[[ 41.3  44.0   1.2  -6.1  -8.6]
 [ 59.6 -12.1  12.7 -25.7  39.6]
 [-17.8 -79.3   1.8 -34.9  -7.1]
 [ 24.2 -25.2 -18.8  20.1  70.1]]
->
[[-12.1  12.7]
 [-79.3   1.8]]

[[ 24.3  20.3 -22.0  74.8 -48.3]
 [  1.0  -2.5  23.2 -19.1 -52.5]
 [ 43.0  56.3  18.7 -20.4 -51.8]
 [  1.0  -2.5 -60.6  74.9 -48.7]]
->
[[-2.5 23.2]
 [56.3 18.7]]

[[ 73.2  10.0  29.2]
 [ 31.9  50.8  28.8]
 [ 68.8  33.7  16.7]
 [  3.0 -25.1 -51.1]
 [ -1.0 -60.7  45.9]]
->
[[50.8 28.8]
 [33.7 16.7]]

[[ 67.8  18.8 -13.5  -2.2]
 [ 19.8  37.2 -12.3 -79.3]
 [ -7.6 -31.9  54.2 -23.2]]
->
[[ 37.2 -12.3]
 [-31.9  54.2]]

[[-28.7  18.0 -12.6  28.5  44.8]
 [-30.2  48.1 -11.7  20.4  69.2]
 [ 55.8 -33.4 -19.2 -19.1 -16.2]]
->
[[ 48.1 -11.7]
 [-33.4 -19.2]]

[[ 16.9  38.8 -34.8  54.6  81.5]
 [ 48.6   6.0  -6.8 -38.6 -24.2]
 [ 63.3 -47.0  37.6  12.8  67.5]]
->
[[  6.0  -6.8]
 [-47.0  37.6]]

[[-31.9  28.1 -29.3  24.0]
 [ 66.6   5.7 -31.9 -60.9]
 [-15.3  -4.1   4.2  13.9]
 [ -3.7   6.5  16.6   4.2]
 [ 10.8  20.8  23.3 -25.3]]
->
[[  5.7 -31.9]
 [ -4.1   4.2]]

[[ -3.1  37.0 -35.2]
 [-16.8 -51.9  68.7]
 [-12.0  20.8 -76.4]
 [ 32.9  20.3 -68.3]]
->
[[-51.9  68.7]
 [ 20.8 -76.4]]
